One turning vector, and how many steps it has turned
The counts run from 0 to 258.
[ 16  -9   3 -21   4  -3  -2  43 -54 -10   3  13 -31  25  -6   8 -21  26
 -15 -22  13   1   7  25 -26  -9  33  32  20  46   8 -22 -33 -13  30  19
  -7  11  24   4 -17  -7] -> 38
[ 15 -11  13 -13  -7   3 -18  16 -44  -3  -2 -12 -24  12  28   7  -5 -17
   5  -3  18 -20   6  26 -61  27  44  43  -2  39   4  -6   1 -21  18  18
  22   5  24  16 -24 -23] -> 179
[ 36  -8  -3  -9 -12   0 -14  30 -55  -4 -19  17 -37  12   7  -2  -9  16
 -12 -13  11  -9 -17  22 -32  12  40  40 -14  45   3  -8 -26   2  14   4
  -3  -6  15   7 -11 -43] -> 32
[ 23  -1  24  -8  -1   1  -1  21 -45   6 -13   1 -16   3  48  15 -13   0
   3  -1  24  -9   7  37 -45  20  28  39   4  26  -9 -12   1  -7  28  16
  39  20  26  31  -9 -23] -> 96
[ 17 -22  12  -3   4  -1   5  30 -37  15   0  13 -22  -4  27  16 -26   3
  -9  -7   4   4  11  36 -48  15  42  49   6  32   8  -5   4 -16  31  27
  22  23  24  20 -20 -16] -> 213
[ 30  -6  -9  -3 -10   7 -16  30 -61 -12 -18  12 -43  20   2 -13 -13   9
 -11  -5  14 -13  -9  19 -35   8  36  33 -15  49   3  -7 -27  -7   8   8
   1 -12  15   2 -18 -34] -> 193
[ 40 -12  12 -26  11  22  -9  29 -36  -5  -7  -6 -16  22   5   6 -26  31
   1 -13  16 -24 -14  32 -27  18  37  32   2  47  11  -9 -24  -1  14   3
  26  -2  30  15 -31 -27] -> 167
[ 24 -11  11 -17  -4 -15  -7  32 -65  -6 -25   9 -36  11   8   3   1   8
   2  -9  40 -20   7  14 -28 -10  14  43   8  35  -9 -22 -15 -25  30  11
   7  23  16   3 -28 -18] -> 25
[ 30 -13  13 -20   1  12  -2  36 -31   1  10  -3 -22  21   7   5 -33  36
  -7 -20  17 -18   4  33 -24  11  27  32  22  52   8  -7 -32 -15  26  20
  11  10  22   6 -31 -18] -> 46
[ 17 -16  23 -10  -4 -11  -1  41 -55   8  -3   2 -29   4  21  11 -11  -5
  -8  -7  22  -1  23  24 -45   1  21  50  16  36  -6 -11   2 -21  39  38
  11  29  13   3 -14 -14] -> 221
[ 23  -4  -6 -11   8  19 -12  22 -48 -13  -7  12 -27  19   0  -6 -31  12
  -5  -5   0  -6  -8  32 -48  18  52  30 -12  46  21 -11 -17   4   7   2
  21 -15  34  21 -21 -18] -> 162
[ 42 -20  14  -1  -3  13  -4  36 -37  15 -13  -1 -28   8  24  -4 -27  23
  -4  -6  24 -27  -4  36 -25  23  18  44   5  45   0   5 -13 -15  19  20
  29   7   9   3 -34 -35] -> 215
[ 20 -10  -4 -10 -11 -13 -13  22 -58  -8 -14  27 -33   4  15  11  -1  -3
 -11 -10   4   8  -7  25 -47   7  53  48 -14  37   6 -12 -11  -2  20   8
  -2   5  23  18  -3 -30] -> 31
[ 12  -1   0 -12 -12  -4 -20  16 -60 -11 -11   1 -36  19  27  -1   9 -11
  -5  -3  21 -17   2  18 -56  18  47  37 -10  46  -1 -16 -12 -12  16   5
   7  -7  24  18 -11 -28] -> 27
[ 14  -1  10 -13  -8 -19  -1  36 -66  -6 -13  17 -32  13  24  14   2  -2
 -13 -11  20   9  11  21 -41  -3  26  42  10  34 -10 -25 -12  -7  37  25
  -4  21  20  16   5 -17] -> 230
[ 16   0  -2   1  11   3  13  36 -60   0  -7  31 -33  10  10  -1 -37  23
 -15  -4  11   6  16  38 -32  -3  31  28  13  36   3 -20 -15  -7  24  20
  25  14  30  26  -9   4] -> 82
[ 23 -20  16 -17   8   3  -5  33 -52  -1 -13  -3 -25  11  10   2 -14   7
   9  -2  33 -29  13  22 -30  -1  15  42  14  37  -1 -15  -5 -28  29  14
  29  25  20   4 -42  -4] -> 177
[ 37 -20  17 -11   2  12 -13  21 -34   7 -15  -1 -20   1  26   9 -17   7
   4  -1  16 -22 -11  32 -39  27  39  48  -6  36   6   0  -1  -9  12   3
  33   5  23  18 -31 -37] -> 175
[ 14  14  14 -22  -4 -17  -1  18 -56 -18  -4  22 -24  10   4  13 -22  14
   1 -15  13  10   8  26 -42  -6  34  29  20  38   0 -32 -27   1  32  15
  17  16  31  32  -4  -4] -> 117
[ 20 -17  21  -9   6  -7   1  34 -50  13  -7   2 -21   6  34  19  -8   8
  -3  -5  29 -15  19  30 -34   6  21  49  16  29  -8 -16   0 -22  35  24
  24  33  23  12 -24 -10] -> 56
[ 17 -19  13  -9  -8 -16  -5  28 -57  -3  -9  12 -41  -8   2   2 -15 -11
   3  -8  18  -5  13  17 -49   0  26  51  10  36   1  -8  -2 -31  33  24
  15  30  11   3 -29 -11] -> 21
[ 13 -12   4 -14 -11 -21  -6  35 -65 -11  -6  24 -38   3  -1  10  -7  -3
 -10 -15   8  11   9  15 -47  -7  37  44   5  39   4 -18 -14 -14  33  20
  -7  17  19   7 -10 -15] -> 30
[ 22  -1  22 -20   9  -4   5  17 -40  -5   0  18 -13   1  11  22 -30  18
   6 -13   7   6   4  37 -41   7  39  36  20  31   5 -25 -13   2  27   9
  37  21  42  40 -15  -7] -> 126
[ 16  -5 -14  -6   4  19  -6  33 -52  -6  -2  12 -29  25  17   1 -17  14
 -18  -3   6  -9  -6  35 -42  18  55  28 -10  48  15 -14 -18   2  12   8
  10 -14  36  19  -9 -22] -> 201
[ 39   2  16 -30 -12  -1 -19  35 -63 -26 -16  -3 -33  14 -12  -7 -11   4
   7 -16  19  -3 -10  13 -37   3  24  36  -1  46  -4  -9 -25   2  16  24
   4  -1   9  -5 -14 -32] -> 150
[ 12   1   9 -21  -2 -20  -8  13 -58 -20  -7  26 -34   6  -6   8 -18  11
   3 -17  13   3   6  19 -44  -9  41  31  14  37   8 -34 -25 -12  28  -4
  11  17  32  26 -20  -5] -> 156
[ 34   6   4 -11   1  21  -1  41 -51  -7  -8   8 -27  24  12  -4 -29  31
 -16  -9   9   0  -8  37 -26  12  33  26  -1  50   3  -8 -28  12  17  24
  11 -13  21  13  -3 -30] -> 80
[ 22  -4   2 -17  -7   7 -13  30 -50 -12   5   2 -34  29  -1  -6 -21  28
  -9 -21  16 -14   1  25 -31   6  34  26  12  59   7 -14 -42  -9  19  13
  -6  -5  17   4 -21 -24] -> 37
[ 21  11   2  -5  -3 -15   1  20 -72 -13 -27  35 -39   2  12   2 -16   3
  -1   0  13  12   4  23 -41  -4  34  33  -7  30  -6 -27 -12   2  21  10
  21  10  26  32   0 -11] -> 113
[ 41 -19  19 -14   4  13 -11  32 -41   2 -18 -11 -27  12  13  -4 -17  16
   6  -4  29 -34  -3  24 -30  18  20  40   2  43  -2  -2 -12 -17  16   7
  29   9  15   3 -43 -29] -> 176
[ 29 -12  29 -16   6  -7   2  25 -44  -2 -11   8 -22 -11   3  10 -33  10
  13  -8  17  -1   7  28 -39   3  18  46  16  27  -1 -11  -3 -14  29  20
  44  32  19  20 -32  -8] -> 134
